In the rows, zero is written as 128.
The same turns and mirrors carry the whole set onto itself, and each row onto the other rows of its family. Which rows share a family with each named row? Give them in list order.
These 32 rows form 4 families of 8 rows each.
Kol: [111 112 109 127 159 126 128 113 131 141 125 121 103 151 125 178 130 126
 126 144 137 143 119 140 164  94]
fozov: [142 172 144 158 129 121  94 109 114 105  98  94 136 155 138 116 115  83
 121 117 104 115 108 116 133 130]
potum: [107 116 119 107 144 127 138 125 132 123 102 100 131 154  98  97  89 111
 112 153 160 134  90 120 144 101]
tirez: [145 144 128 137 142 105 106 124 103 127  88 122  99 138 117 135 118 140
 103 118 105 139 131 175 138 147]
Kidef: [143  99 131  92 131 107 146 143 161  87  74 125 161 135 132 129 130 109
 125 131 138 104 131 130 185 135]
ruf: [111 122 132 121 139  77 122 113 137 131  96 113 161 168 153 122  84  88
 110 137 154 148 146 127 136  84]
Nel: [141 136 154 110 119 117  74 118 153 127  84  76 129 174 101 135  88  95
 107 125 100 141 106 125 116 146]
Nus: [121 123 160  74 159 131 101 115 158 114 116  91 120 170 114 134 111 130
 126 147 141 110  95 165 140 107]
ger: [105 123 136  97 156 110 119 111 142 139 107  79 146 152  89  99 103 135
 130 144  94 106 157 133 143 139]
Rep: [151 134 130 151 148 109  82 110 121 142 104 106 124 164 100 127 108  96
  95 117 127 156  98 118 103 136]
Kisi: [117 131 164 124 153  84 113 125 103 118 107  90 153 153 134 110 141 100
 134 115 111  66 136 126 137 124]
Muguz: [140 128 182  68 138 114 122 142 139 128  84 109 110 160 127 122  98 137
 128 125 124 105 106 152 136 125]
Zef: [146  92 106  92 170 112 124 116 146 111 101 117 138 131 116 143 154 110
 126 117 162 134  84 142 171 125]
lokol: [130 139 169  86 151  77 109 106 165 102  72 124 146 153 158 132 106  97
 116 133 140 140 117 164 143 123]
Bes: [108  92 122 123 139 111 147 133 159 132  96 109 172 175 121 130  98  87
 125 146 139 108 132  87 159 108]
piz: [133 117 143 124 120 109 116  98 162 155 102 106 120 190 139 176 114 104
 129 145 125 135 122  97 158 106]
Daf: [162 125 173  84 107 119 114 109 162 105  85 113 121 161 142 150 121 127
 127 145 116 126 111 141 169 128]
fafam: [145 139 148 108 139 124  81 105 162 103 114  83 136 139  84 106 111 108
 113 147 112 142 122 102 126 142]
Dufo: [132  99 121 123 188  93  97 127 126 126 123 109 158 158  95 140 134  79
 105  92 142 114 133 114 106 129]
Todo: [128 130 147 116 148  92 112  91 148 128 101 130 144 168 170 172 106  92
 120 127 124 166 136 152 144 100]
Tif: [131  88 111 129 152 101  95 131 141 138 121  98 157 156 111 189 138  82
 115 106 109 137 150 105 136 125]
Peva: [127 149 144 157 148 104 122 118 106 117  87 116 138 137 146 133 143 108
 134 119  82  97 120 145 158 144]
vek: [128 118 134 119 144 134 117 159 148 133 106 104 148 171 117 113  72  92
 114 130 150 121 109  98 122  99]
bibaf: [155  83 129  97 161 104 137 162 133 115 105 137 147 123 129 153 149 107
 127 102 149 117 123 118 157 117]
fepig: [123 113 143  99 176  99 120 143 107 108 109 113 146 145 103 122 123 124
 112 107 114  91 155 174 124 138]
rov: [138 102 127 101 168 100 108  91 142 134 131  98 139 136  97 161 161 108
 133 115 107 135 154  98 149 134]
kuz: [131 100 134 112 156  62 133 122 143 115  78 136 175 136 156 121 124  93
 112 130 152 146 126 143 155 117]
Mikil: [151 126 142 147 144 102  97 109 102 115 127  96 163 150 138 135 154  74
 129 104 115 109 121  98 134 116]
tifub: [104 103 146  93 132  92 120 157 123 112  94  85 156 148  94 110  96 111
 109 134 110 100 159 131 127 130]
luto: [146 123 122 138 148 126 120 128 140 166  97 130 108 160 145 183 116 117
 133 113 119 148 106 128 158 116]
Zoti: [141 127  95 145 152 116 111 116 153 125  95 109 134 112 104 135 140 128
 126 137  98 145 140 130 173 156]
ruv: [146 109 122 118 128  89 117 135 126 121  66 116 126 119 115 161 145 120
 115 114  93 143 128 149 165 165]

Same family as Kisi: fozov, ruf, lokol, Todo, Peva, kuz, Mikil
Same family as potum: Kol, Nus, ger, Zef, fafam, rov, Zoti
Same family as Tif: Nel, Muguz, vek, bibaf, tifub, luto, ruv
Same family as tirez: Kidef, Rep, Bes, piz, Daf, Dufo, fepig

The same turns and mirrors carry the whole set onto itself, and each row onto the other rows of its family. Which rows share a family with each named row? Give them in list order.
These 32 rows form 4 families of 8 rows each.
zinek: [166 129 135 118 136 139 128  99 165  79 111 138]
vutes: [110 136 148 110 137 130 136 101 165  80  97 128]
Notum: [121 133 115  99 102 166 136 106 131 132 144 173]
rovup: [117 172 104 108 122 169 139 106 120 110 106 160]
pugi: [132 118 148 121 132 190 132  82 147  95 111 143]
Ruvir: [141 106 129 133 160 136 148 155 129 129 106 148]
des: [161 147 125 147 146 175 120  96 161 100 128 126]
belu: [116 136 145 129 151 138 128  92 167 111 131  96]
Bebi: [129 132 148 102 158 144 115 153 122 136 113 134]
gon: [100 141 103 107 116 123 159  94 149 112 104 151]
gamop: [141 176 116 109 148 185 130 101 122 119 134 127]
reled: [155 130 141 142 150 154 129  98 151  82 109 112]
zalaz: [101 123 155 125 135 164 162  96 130  90 134 112]
lafu: [ 90 151 126 123 125 125 163 111 134  94 102 145]
zer: [122 174 109 117 117 134 150 115 107 107 124 159]
sivi: [123 134 147 115 131 200 115 119 121 123 129 153]
mafu: [151  98 121 119 117 159 139  89 155 123 127 167]
Pes: [125 171 132 107 144 169 125 133 106 111 131 119]
sikob: [176 113 114 141 144 138 151 125 144 101 112 153]
futed: [138  88 129 134 130 134 157 119 135 134 153 136]
raza: [ 90 130 113 125 135 121 159  94 159 136 115 132]
Minab: [117 143 136  99 163 157 130 132 142 134 144 100]
lubi: [115 126 134 119 137 113 151  93 158  95 119 105]
fupu: [142 106 108 126 141 133 135 150 148 146 118 157]
tanav: [149 128  93 151 139 168 145 124 161 130 120 165]
Lepo: [140 168 131  95 132 148 112 129 109 124 130 146]
Danur: [120 159  89 126 130 161 158  90 133 132 113 162]
dunim: [119 109 158 137 149 170 139 132 116 124 145 117]
ras: [101 123 123 112 110 135 171 104 128 117 157 138]
Bovi: [123 130 131 108 149 132 130 157 125 137 141 116]
kezus: [168 118 113 147 144 166 126 120 151 111  97 159]
zomu: [111 113 108 121 152 140 153 145 160 151 130 137]

Same family as zer: zinek, vutes, Ruvir, Bebi, lafu, sikob, Lepo
Same family as Minab: des, belu, gamop, raza, tanav, Danur, zomu
Same family as rovup: gon, reled, Pes, lubi, fupu, Bovi, kezus

The same turns and mirrors carry the whole set onto itself, and each row onto the other rows of its family. Which rows share a family with each named row? Give them in list order.
These 33 rows form 11 families of 3 rows each.
Mimo: [ 78 109 146 122 151 106 102 120 148 154 123 157 133 143 152 124 145 109
 124]
mutam: [ 83  81 144 122 152 131 108 125 134 144 156 165 120 143 141 139 146 107
 118]
bapud: [133 111  86 132 127  67 126 129 120 120 158 154 142 136 165 161 151 126
  83]
Gedi: [ 82  76 128 120 154 130 107 113 121 157 140 158 140 155 135 118 134 124
 122]
bimig: [165 112 103  97 169 133 120 107 128 127 117 118 161 162 142 104 178 152
 125]
dig: [158 109 107 102 157 124 123 109 135  89 113 114 148 185 137 113 172 138
 114]
Dete: [157  97 108 112 160 121 129 127 135 106 111 119 144 179 134 102 189 126
 145]
mog: [ 75  80 125 128 149 117 105 109 148 149 134 156 112 150 145 127 157 120
 131]
volin: [148 120 111 139 119  87 129 130  99 107 161 144 136 124 149 175 153 117
  96]
Ronu: [ 89  74 151 118 161 125 103  97 142 145 127 165 140 145 144 124 157 128
 124]
Gerap: [165  98 107  94 160 130 135 132 132 108 120 122 152 167 146  98 181 144
 119]
tem: [143 113  93 148 116 106 116 138 109  96 149 156 137 123 159 178 161 129
 106]
Nub: [ 86  87 135 135 158 127 122 110 150 150 125 159 123 144 147 117 142 121
 133]
figu: [144 107 120 114 179 130 111 123 129 106 116 106 144 180 161 104 180 137
  99]
fip: [151 105 111 130 120  78 133 132 117 100 147 143 148 119 163 168 164 135
  87]
daga: [132 122 101 142 129  72 113 132 117 111 150 161 153 118 159 175 165 115
 113]
kor: [146 105  92 136 120  87 111 138 123 120 172 148 156 116 152 166 155 123
  93]
Dodi: [173 112 111  98 177 127 121 128 138  88 134 116 154 163 132 118 171 126
 123]
suli: [ 90  71 122 118 154 113  99 100 122 144 124 159 113 121 153 126 158  92
 123]
Sobi: [ 79 105 115 122 164 125 100  98 142 161 134 166 124 145 148 138 154 112
 127]
litip: [153 136  98 124 138  93 120 121 109 121 154 142 141 107 140 173 149 123
  91]
gam: [142 116  97 134 129  89 119 117 129 136 177 164 139 107 150 158 157 140
  97]
fegip: [165 127  91 119 158 131 122 111 124  94 117 123 142 176 137 129 180 155
 122]
Gusop: [139 114 103 146 135  81 122 130 104 123 171 147 138 120 139 173 173 121
  88]
danon: [168 104 103  84 153 133 122 117 123  92 125 125 144 167 149 112 177 146
 130]
rin: [180  98  93 106 157 124 120 120 130 105 112 120 134 177 124 113 163 130
 119]
fesa: [147 105 112 105 171 125 148 122 131  87 127 113 150 161 129  97 167 134
 124]
Soga: [151 135 109 137 105  93 105 139 115 114 163 138 158 117 146 141 155 117
 102]
Mup: [ 90  76 138 120 167 114 110 118 125 157 124 169 122 144 140 124 143 110
 128]
tuf: [153  96 108  83 150 135 110 104 127 101 118 119 166 162 144 108 186 121
 128]
Rar: [ 98  76 144 123 156 108 105 109 141 159 151 175 109 148 147 122 167 129
 122]
bup: [ 92  93 126 110 186 133 128 104 120 146 130 163 118 139 137 119 142 120
 138]
baf: [160 109 109 141 150  87 108 138 112 121 153 127 144 116 158 176 167 108
  91]

Same family as bapud: Gedi, rin
Same family as Soga: figu, suli
Same family as Dodi: Ronu, daga
Same family as litip: bimig, Sobi
Same family as tuf: Mimo, baf
Same family as mutam: Dete, fip
Same family as Gusop: Nub, danon
Same family as tem: fesa, Rar

The same turns and mirrors carry the whole set onto itself, and each row onto the other rows of its family. Which rows share a family with each named row? Give them in list order.
These 18 rows form 6 families of 3 rows each.
legu: [130  88 124 129 127 119  99 160 145 122 132 135 173 104 151 135 141 149
 161 142]
mebot: [126 168 114 135 132 153 116 135 146  88 123 137 143 159  94 130 135 137
 101 100]
repup: [ 96 139 168 153 153 156 128 139 129  99 128 118 133  94  99 104 106 137
 173 146]
doko: [117 162 111 123 133 138 144 141 129 106 100 132 141 161 105 121 146 148
  92 116]
dupip: [134 155  99 118 114 139 115 134 127  95 117 135 138 155 110 134 119 120
  91 111]
belo: [ 92 132 158 132 162 164 127 139 104 104 121 120 136  99 100 108  98 135
 174 136]
molad: [114 161 122 123 131 158 128 141 132 102 107 131 127 168  90 126 119 141
 102 101]
Taso: [ 86 135 158 137 155 149 143 146 139  92 119 109 118 121  79 114 103 146
 170 137]
pir: [100 121 164 139 162 154 123 147 126  93 115 110 138 100 111 119 111 146
 184 152]
Fulag: [131  99 107 132 115 113  97 162 149 119 121 138 151 110 151 127 146 125
 177 141]
fabov: [101 135 164 141 164 162 129 149 126  95 113 115 145 111  86 104  91 145
 168 142]
Lifo: [126  93  99 129 112 114  98 152 161 130 101 128 154 112 135 135 137 123
 168 142]
vitak: [144 104 108 136 106 122 104 152 166 129 128 136 164 113 140 131 146 123
 164 140]
Rog: [142  94  95 143 132 103 100 152 148 128 104 138 152 106 135 147 129 135
 160 136]
mur: [ 96 128 150 132 161 166 135 135 106 103 128 116 133 114  97 130 108 146
 183 155]
Fezol: [144  97  94 121 118 108  95 151 149 124 122 150 159 117 140 132 143 121
 142 140]
pap: [124 154 108 113 135 145 112 144 134  93 110 132 147 163  95 124 147 151
  95 102]
fizum: [125 150 112 113 123 149 112 125 145 104 114 136 136 156  98 136 140 135
  92 102]

Same family as repup: mebot, vitak
Same family as Fulag: fabov, fizum
Same family as Fezol: molad, pir
Same family as Taso: legu, dupip
Same family as Rog: doko, mur

